One turning vector, and how many steps it has turned
The counts run from 0 to 473.
96  82  91  119  112  96  118  138  110  115  107  100  99  142  84  80  87  144  100  88  118  95  105  111  75  98  114  160  95  112  80  52  136  84  76  111  84  119  107  111  85  128  99  97  100  84  141  104  104  78  98  99  115  98  110  114  66  91  132  114  118  97  109  108  114  111  104  78  116  138  91 | 250
114  81  88  86  138  95  60  101  80  61  76  86  49  152  103  119  99  106  103  111  101  62  95  74  142  100  88  98  106  127  83  87  101  77  93  94  129  132  106  88  97  62  123  88  100  111  123  85  95  131  100  80  128  82  106  101  113  116  96  92  78  78  86  104  110  86  112  112  99  98  87 | 170
88  109  100  123  119  96  78  124  103  113  125  104  104  109  111  111  76  143  131  104  102  99  97  90  96  105  108  124  118  91  110  79  161  77  93  93  113  90  101  89  95  112  100  117  130  89  121  64  91  74  91  69  79  74  75  108  57  124  80  117  100  111  102  85  123  140  97  73  82  96  71 | 92
99  71  61  46  86  89  64  118  114  100  101  99  85  113  116  59  73  114  110  107  79  111  106  105  117  83  115  104  86  91  52  104  89  59  101  103  127  113  108  94  75  75  113  90  81  85  105  91  90  115  92  117  105  80  94  104  96  115  157  125  109  84  79  85  105  85  114  115  66  119  91 | 357
95  106  72  99  91  65  96  107  106  121  138  87  112  80  131  115  72  115  121  116  69  119  78  116  113  109  124  88  105  83  79  102  117  89  105  93  150  88  118  81  116  94  107  121  116  94  74  85  104  101  110  94  49  61  105  97  75  133  71  87  91  104  113  84  74  104  82  98  88  80  61 | 50
99  114  95  117  84  123  94  101  132  122  96  121  62  98  102  120  99  105  90  90  98  99  123  105  79  107  65  117  125  115  114  101  146  94  75  96  79  95  102  123  85  103  99  100  106  71  136  67  81  97  114  124  59  91  65  129  101  107  117  136  107  135  92  59  104  98  109  122  105  122  135 | 436
89  101  84  112  102  80  138  109  89  100  119  101  121  103  86  116  54  135  102  117  106  86  74  105  85  83  135  126  85  102  94  61  127  104  99  108  113  111  127  95  117  112  84  94  95  89  113  125  131  101  91  86  116  68  149  90  50  79  98  104  107  91  132  117  73  120  89  84  117  115  69 | 207
80  94  76  95  83  90  117  99  91  98  102  101  97  69  117  89  102  99  103  73  75  111  99  134  109  74  85  93  122  88  107  148  94  91  99  107  123  82  95  89  119  106  147  97  96  84  72  58  116  101  125  107  69  115  62  93  117  130  102  133  130  91  106  86  107  58  114  101  57  91  78 | 428
92  118  67  84  108  111  117  111  86  68  93  134  93  102  71  91  69  146  95  91  119  92  90  62  69  90  96  137  118  103  95  78  142  99  111  129  86  90  109  101  110  99  100  68  99  107  124  92  101  94  80  83  105  107  97  108  60  107  113  144  134  81  96  98  129  108  104  89  70  124  100 | 280
107  95  80  100  95  64  88  101  101  120  127  75  104  99  130  112  94  98  111  119  72  102  82  124  134  128  111  74  107  92  74  107  93  88  93  86  152  98  117  80  121  87  105  110  120  101  77  84  105  114  117  103  43  53  102  96  102  128  75  70  79  106  101  67  72  85  85  96  101  89  69 | 52
88  126  77  97  81  113  93  114  122  120  120  126  90  77  107  95  67  139  115  101  91  127  104  85  71  102  101  133  127  88  97  86  166  98  99  101  93  74  102  104  90  106  92  114  104  78  113  80  94  75  85  111  67  87  76  100  65  113  104  130  104  143  102  78  115  137  96  88  72  108  95 | 440
89  65  78  86  112  67  102  107  89  87  97  82  88  134  101  100  115  98  94  92  101  92  96  130  101  110  123  105  95  133  76  98  89  60  102  105  124  114  133  111  133  107  123  69  107  114  89  84  80  96  121  102  66  110  114  138  113  129  97  79  117  39  90  77  93  54  90  113  114  109  90 | 242
94  98  81  115  102  91  115  146  78  62  116  90  95  143  113  98  85  142  115  103  119  105  80  88  129  67  97  117  86  95  74  73  108  97  93  114  134  124  114  63  111  87  129  87  108  90  111  101  117  114  122  67  87  77  84  88  74  105  94  98  99  95  108  147  104  100  111  102  102  94  79 | 165
129  124  91  124  92  108  107  81  86  95  82  99  93  71  98  121  130  100  77  91  89  87  99  105  123  124  40  96  124  101  108  122  107  137  76  110  113  85  82  87  120  84  113  100  106  93  103  72  115  132  127  106  53  106  80  78  124  102  74  99  99  141  115  81  96  62  121  88  120  99  104 | 28
125  100  84  111  72  87  102  83  112  142  95  84  98  72  108  101  104  104  82  106  67  121  104  134  111  122  85  114  108  105  82  100  104  126  82  93  112  90  100  107  103  95  113  129  84  83  89  100  117  109  115  146  89  96  129  91  122  88  95  76  84  151  121  68  61  73  104  89  131  105  85 | 451
140  116  105  135  121  104  65  85  90  112  77  70  101  88  95  92  109  163  92  104  109  92  104  97  112  113  92  132  87  130  113  75  147  76  97  96  93  91  99  101  93  81  79  101  91  111  121  77  78  90  118  91  122  114  125  98  70  90  83  111  91  112  109  80  103  89  101  57  129  103  76 | 146
96  88  125  100  106  118  52  83  119  117  67  100  59  93  122  136  94  98  92  112  76  102  127  84  88  103  93  97  117  112  120  116  145  64  95  86  93  104  103  121  76  89  87  115  102  71  120  64  63  106  99  120  71  87  82  128  106  118  96  119  87  121  88  75  97  101  87  126  103  87  123 | 40
112  70  93  107  103  92  100  111  104  105  89  84  72  145  94  99  115  99  82  91  118  81  116  129  94  124  99  130  96  147  83  78  102  75  81  105  93  123  123  127  116  112  109  79  103  103  122  98  81  101  123  120  83  107  118  151  111  106  112  93  110  75  94  70  94  62  94  113  140  130  114 | 245
81  123  77  89  84  106  89  124  120  121  123  118  101  87  110  94  62  145  120  106  80  130  104  78  76  103  109  124  127  82  96  86  163  97  102  101  100  76  99  93  90  110  95  118  109  82  111  78  96  83  80  111  68  80  80  97  63  125  104  123  106  132  96  76  112  139  98  88  64  105  85 | 441
83  80  93  79  99  112  89  132  112  109  110  120  96  92  103  86  73  109  114  107  67  101  104  94  97  86  110  116  125  57  84  105  115  104  85  98  109  108  79  95  54  107  101  132  91  55  120  88  135  105  65  107  114  76  79  69  89  101  136  134  109  132  93  116  118  131  132  85  68  101  82 | 413
90  101  61  108  84  110  174  124  93  74  105  137  77  112  94  113  95  108  86  84  97  107  99  101  80  65  81  137  115  104  88  82  98  139  86  125  91  109  110  104  123  114  124  87  85  77  114  113  131  119  103  121  80  109  87  98  93  91  117  117  122  113  113  122  86  81  117  121  102  132  115 | 322
80  101  72  75  89  97  157  104  94  106  117  142  110  76  81  110  60  93  97  100  79  87  80  116  79  88  113  112  130  63  90  105  104  140  89  113  113  98  92  101  104  121  110  101  92  71  94  104  162  104  69  104  101  75  106  82  89  92  122  123  127  114  118  96  95  111  110  82  73  123  79 | 368
89  105  100  113  129  92  72  127  103  109  120  99  99  106  109  113  81  137  132  110  99  94  92  83  103  110  118  116  113  90  99  82  156  74  96  92  127  94  99  84  93  109  93  119  136  91  117  64  83  82  88  76  70  70  85  102  61  129  73  114  99  104  93  87  124  140  99  76  82  91  73 | 93
106  133  66  99  63  98  134  92  112  126  118  116  120  48  95  101  76  128  86  101  82  125  91  121  68  96  108  112  102  93  94  96  131  117  106  110  99  70  119  108  120  109  76  99  81  85  93  105  105  106  103  123  60  86  112  95  59  101  107  127  119  125  118  65  70  98  90  94  103  119  97 | 395
87  112  101  134  116  99  92  123  111  112  120  104  95  112  109  113  77  144  124  93  110  98  100  98  98  96  93  131  118  99  118  77  164  81  83  94  104  90  102  95  96  117  99  112  124  87  129  64  94  77  104  74  80  81  70  108  60  121  75  121  97  119  105  89  124  135  100  79  83  101  79 | 91
132  90  100  111  114  93  105  106  69  77  69  89  83  139  78  98  128  103  71  99  121  71  94  107  126  121  65  125  101  124  75  75  89  125  74  119  116  126  102  88  114  89  120  79  100  108  123  100  118  126  119  98  113  107  120  102  123  83  102  82  103  97  112  109  103  53  121  92  145  124  101 | 217
98  108  96  149  80  100  137  133  86  75  107  91  100  130  106  113  85  141  90  103  125  109  85  107  107  83  85  130  82  95  94  70  118  126  83  114  114  124  120  65  116  101  115  91  104  78  111  109  120  113  133  82  74  80  101  99  69  75  91  95  101  116  137  144  75  93  99  109  137  107  103 | 162
97  62  71  104  115  89  145  151  99  107  129  89  108  118  105  78  117  119  111  84  72  101  112  141  89  84  139  127  98  96  75  86  80  73  83  109  106  107  104  122  100  146  96  116  92  82  109  102  101  93  91  106  85  120  93  94  77  125  128  108  132  67  87  111  94  90  100  95  107  120  72 | 297
91  75  105  117  109  89  97  86  88  96  93  83  63  107  134  142  108  84  100  95  87  88  105  124  123  89  87  78  118  128  126  132  102  72  93  90  130  108  109  96  120  93  142  100  109  88  83  57  97  109  135  95  62  90  74  125  122  130  72  96  93  88  104  88  90  58  97  126  92  80  94 | 82
113  92  111  134  87  84  89  82  81  130  82  62  113  88  111  96  95  135  85  110  86  124  88  117  107  118  97  129  97  109  105  88  125  119  88  102  111  104  108  86  109  103  116  129  94  83  84  106  124  96  114  122  100  111  135  85  100  82  66  72  82  142  140  108  70  80  96  66  135  78  68 | 103
93  93  100  106  94  120  85  96  126  112  85  111  57  101  108  123  106  78  88  88  93  92  122  116  91  110  69  101  130  111  106  121  126  82  78  92  91  105  99  120  90  102  107  95  109  76  127  56  71  108  117  125  56  93  57  134  123  119  117  130  107  112  87  57  107  84  107  129  101  114  136 | 434
100  83  76  81  70  82  60  134  120  112  115  81  85  118  136  65  88  117  121  106  80  130  98  103  134  105  95  97  99  82  56  109  98  80  90  98  147  102  112  72  79  74  126  101  106  82  97  78  88  109  122  112  61  65  65  99  104  120  121  100  93  110  86  97  104  93  115  111  80  94  88 | 7
94  115  98  152  109  108  106  121  112  113  122  107  87  112  102  116  85  142  118  88  116  96  104  106  95  93  86  136  113  116  122  75  163  86  75  94  96  93  99  96  100  115  112  110  127  84  128  63  93  73  113  85  86  84  68  111  68  117  84  124  98  129  108  85  121  128  104  79  94  105  86 | 90
106  78  79  74  104  86  103  77  87  103  70  104  78  107  86  116  99  96  74  107  79  106  105  98  77  138  111  123  127  140  73  86  113  117  103  109  92  94  126  134  131  105  105  98  83  106  94  116  103  98  81  151  81  127  147  128  124  107  89  74  108  94  100  73  83  62  86  104  122  116  103 | 289
95  93  92  94  119  93  112  92  85  95  110  109  101  75  106  146  101  68  94  114  61  67  89  107  119  116  100  59  134  65  101  134  90  118  91  100  148  97  88  90  108  97  93  116  113  82  96  83  126  136  81  83  55  64  86  65  109  119  81  103  91  112  103  88  84  104  105  98  90  91  85 | 23
